128 stands for zero in the data rows.
Here are some points:
[179 115  77 191 128 115 115 153 179 115 103 115 128 166 141 103]
[ 90 153 141  65 103 153 166 128  90 128 179 115 115 103 153 179]
[166 191  77 115  65 179 191 128 166 179 141 191 191 153 166  90]
[179 141  90 128 115 128 103 191 179  77  65  77  77 191 141  65]
[ 77 115 191  90 128 103 153  77  77 166 191 166 153  77 115 191]
[ 77 115 191  90 153 115 128 103  77 141 191 128 103  90 103 191]
[141 128 115  77 166 141  90 166 153  65  77  65  65 153 128  77]
[ 90 153 141  65 103 166 166 128  90 115 166 115 103 103 166 191]
[ 77 166 128  65 103 166 166 141  90  90 153  90 103 115 166 179]
[179 115  77 191 128 115 128 166 179  90  90 115 128 166 128  77]
[153 128 128  77 166 141  90 166 153  65  77  65  65 166 141  77]
[115  65 166 179 191  65  90  90 115 153 128 128 128  90  65 141]
[179  90  90 191 115 103 141 153 166 141 103 141 128 141 115 103]
[ 77 115 191  90 141 115 128 103  65 141 179 128 128  90 115 191]
[ 65 128 179 103 115 115 128  77  65 179 191 166 153  77 115 166]
[103  77 166 179 191  65  77  90 128 153 128 115 115 103  65 153]
[141 141 115  77 153 153  77 191 153  65  90  65  65 166 153 103]
[115  65 166 179 191  65  90  90 115 153 141 128 128  90  65 141]
[179 179  77 141 103 153 103 191 191  77  65  90  90 191 153  65]
[153 115 141  90 191 115  77 166 153  65  90  65  65 153 103 115]
[115  90 179 166 179  77  65 128 128 103 115  90  90 115  65 115]
[103 153 128  65 103 166 166 128 103 103 166 103 115 115 166 179]
[ 65  77 166 128 153  90 153  65  77 179 179 166 141  65  90 179]
[141  65 141 191 166  65 141  65 128 166 153 153 141  65  77 166]
[179  90  90 191 128 115 141 153 166 141 103 141 153 128 128  90]
[128 141 115  77 141 141  90 179 153  65  77  65  65 179 153  90]
[141 179  65  77  77 191 191 153 128 166 141 179 179 141 179 128]
[ 65 128 191  90 128 103 128  90  77 153 191 166 141  77 103 191]
[128 103 153 166 179  77  65 128 141  90 103  90  90 141  90 115]
[179 141  90 153 115 141 103 191 179  77  65  77  77 179 128  65]
[ 77 103 166 166 103 103 141  65  90 191 191 179 179  65 103 179]
[191 153  65 128  90 179 166 191 191  90  77 103 141 191 166  77]
[153 153 115  77 128 153  90 179 166  65  90  65  65 179 166 103]
[179 141  90 115 115 141  90 179 191  77  65  77  77 191 141  65]
[128  65 141 166 179  77 141  90 128 153 153 153 153  77  65 153]
[191 166  65 128  90 166 191 179 191 115  90 153 153 179 179  77]
[179 153  90 141 103 141 103 191 179  77  65  77  90 191 141  65]
[128  77 153 153 191  65  77 128 128 115 115  77  77 103  65 128]
[179  90 103 191 128 103 128 153 166 128 103 141 141 141 115  90]
[179 141  90 141 128 128 103 191 179  90  65  77  77 179 128  65]
[128  65 141 191 179  77 141  77 115 166 166 141 153  77  65 166]
Here are 16 more points, each followed by its number:
[166  90  90 191 141 103 128 153 166 141 103 141 153 141 128 103] 0
[ 77 115 191  90 141 115 141 103  65 166 179 141 141  77 103 191] 1
[115  90 153 179 179  77  65 141 115 103 103  90  77 141  90 128] 2
[141 141 115  77 141 153  77 166 166  65  77  65  65 179 153  90] 3
[179 115  77 179 128 103 128 141 166 128 103 153 153 141 115 103] 4
[ 77  77 179 103 141  90 166  65  77 179 191 166 166  65 103 179] 5
[ 90 166 128  65 103 166 166 141 103 115 166 115 115 128 166 179] 6
[ 90 166 115  65  90 179 191 141 103 128 166 166 153 115 179 153] 7
[ 65 128 179 103 128 128 115  77  65 153 179 166 153  90 115 166] 8
[191 153  65 115  90 179 191 166 191 115  90 153 166 179 179  77] 9
[ 65 128 179 103 128 115 128 103  65 141 166 141 128 103 103 166] 10
[191 153  77 141 103 153 103 191 179  90  65  90 103 191 153  65] 11
[179 141  77 141 191 141 115 179 179 103  65 115 115 179 141  65] 12
[ 90 153 141  65 128 166 141 153  90  90 153  90  90 103 153 153] 13
[191 179  65 115  90 179 166 166 191  77  90 115 141 191 191  90] 14
[ 77 115 191 153 141 128 128 103  65 153 179 141 128  90 115 179] 15
Which of these numbered points is nearest to each point below, ignoring the 2 directions in which the first points spread most? Its number follows each.
[191 141  77 153 115 128 103 191 179  90  65  77  90 191 141  65] > 11
[141 166  77  77  90 191 191 141 115 153 153 179 179 115 179 115] > 12
[191 166  65 115  90 179 191 166 191 115  90 153 153 179 179  77] > 9
[103 153 128  65 103 166 166 141  90 103 166 115 115 115 166 179] > 6
[ 77 103 191  90 141 103 115  90  77 166 191 141 141  77 103 191] > 1
[ 90 103 179 141 166  77  65 141 115 115 115 103  90 115  90 115] > 10
[141 141 128  77 153 141  77 166 153  65  77  65  65 166 153 115] > 3
[115  77 153 141 191  77  77 128 128 103 115  77  77 103  77 141] > 6
[ 90  90 166 141 166  90  77 115  90 115 115 103  90 115  77 103] > 10
[191 179  65 115  90 179 166 179 191  77  90 115 141 179 191  90] > 14
[141 141 128  77 153 153  77 179 153  65  90  65  65 166 153  90] > 3
[128  77 141 141 191  90  77 141 153  90 115  77  77 103  77 141] > 6
[191 153  65 128  90 191 179 179 191 115  90 153 166 179 179  77] > 9
[103 179 103  65  90 191 191 153 115 128 153 141 153 128 179 141] > 7
[103 103 179 153 166  90  65 128 103 115 115 103  90 128  90 115] > 10
[191 179  65 128  90 179 166 166 191  77 103 141 141 191 191  90] > 14
[ 90 191 103  65  77 191 191 141  90 128 166 166 166 128 191 153] > 7
[ 65 115 191 103 141 115 128 103  65 141 179 141 115  90 103 166] > 10
[115 103 153 166 166  77  65 128 115 115 103  90  90 128  90 128] > 2
[ 77  77 166 128 141  90 166  65  77 179 191 166 166  65  90 179] > 5
[115  90 179 166 179  90  65 128 128 103 103  90  90 128  90 128] > 2
[153 191  65 103  65 191 179 115 141 166 128 179 191 153 179 128] > 4
[ 90 153 128  65 115 166 153 153  90  77 141  90 103 115 166 153] > 13
[ 90 153 128  65 115 166 141 153  90 103 153  90 103 115 153 153] > 13
[166  90 103 179 141 115 153 153 166 128  90 141 153 141 115  77] > 9
[115 103 153 166 166  90  65 141 103  90 128  90 103 141  90 115] > 2
[ 65 128 191 103 128 115 115  65  65 153 191 166 153  77 128 179] > 8
[115 179 103  65  90 179 191 141 103 128 153 141 153 115 191 153] > 7
[ 65 103 191  90 141 115 141  90  65 166 191 153 153  77 115 191] > 1
[191 179  65 115  90 179 179 191 191  77  90 115 141 191 179  77] > 14
[103 191 103  65  77 191 179 153 103 103 166 153 166 128 191 153] > 7
[ 77 103 166 166 103 103 141  65  77 191 191 179 179  65 103 179] > 11
[179 141  90 141 103 141 115 166 179 103  65 103  90 179 128  65] > 11
[166  90  90 191 128 103 128 153 179 141 103 141 141 141 115  90] > 0
[ 65 128 191 103 115 128 115  77  65 153 179 166 141  90 128 166] > 8
[ 77  77 179 103 153  90 153  65  65 179 179 166 153  65  90 166] > 5
[153 128 128  77 191 115  77 166 166  65  77  65  65 153 128 103] > 3
[115  65 128 191 153  77 141  77 128 166 166 153 179  77  90 166] > 0
[166 128 128  77 166 141  77 179 166  65  77  65  65 166 141 103] > 3
[115 166 128  65 103 166 166 141  90 115 153 103 115 128 166 179] > 6
[103 103 179 153 153  77  65 115 115 128 115  90  90 128  90 115] > 10
[103  65 153 153 191  65  77 115 128 115 128  77  77 103  65 128] > 6
[153 128 115  90 141 141  90 166 166  65  77  65  65 166 141  77] > 3
[153 115 128  90 179 115  77 166 166  65  77  65  65 166 128 103] > 3
[153 141 128  77 153 141  77 179 153  65  90  65  65 166 141 103] > 3
[ 90 153 128  65 115 166 166 153  90  90 153 103 103 115 153 153] > 13
[166  77  90 191 141 103 141 153 179 141 103 141 128 141 103  90] > 0
[103  90 179 141 166  77  65 128 115 115 103 103  90 115  77 115] > 10
[ 65 128 179 103 128 128 115  77  65 153 179 166 141  77 103 179] > 8
[115 191  77  65  77 191 191 153 115 115 166 153 166 115 191 153] > 7
[191 179  65 128  77 191 179 166 191  90  90 128 141 191 191  90] > 14
[179 153  90 141 103 153 103 179 191  77  65  77  90 191 153  65] > 11
[103 191 103  65  77 191 191 153 103 115 166 153 166 141 191 166] > 7
[128 179  90  65  90 191 191 153 103 128 153 153 153 128 191 153] > 7
[ 90 153 141  65 103 166 153 153  90  90 166  90 103 115 166 179] > 13
[103 153 115  77  90 179 191 141  90 141 166 153 166 103 166 153] > 7
[ 90 153 128  65 115 166 153 153 103  90 141  90 103 115 166 153] > 13
[191 141 103 115 115 141  90 191 179  77  65  77  77 191 141  77] > 1
[128 166 103  65  90 191 191 141 103 128 153 141 141 115 179 153] > 7
[128  65 166 191 179  65  90  77 128 153 128 128 115  90  65 141] > 11
[191 166  65 128  77 166 191 179 191 115  90 141 166 179 191  77] > 9
[115  77 166 141 191  77  90 115 115 128 128  90  77 103  65 115] > 1
[191 179  65 141  90 179 179 179 191  77 103 128 141 191 191  90] > 14
[128 179 103  65  90 191 191 141  90 128 153 141 153 128 191 153] > 7
[ 65 128 191 103 128 128 128  77  65 166 179 153 166  77 103 166] > 8
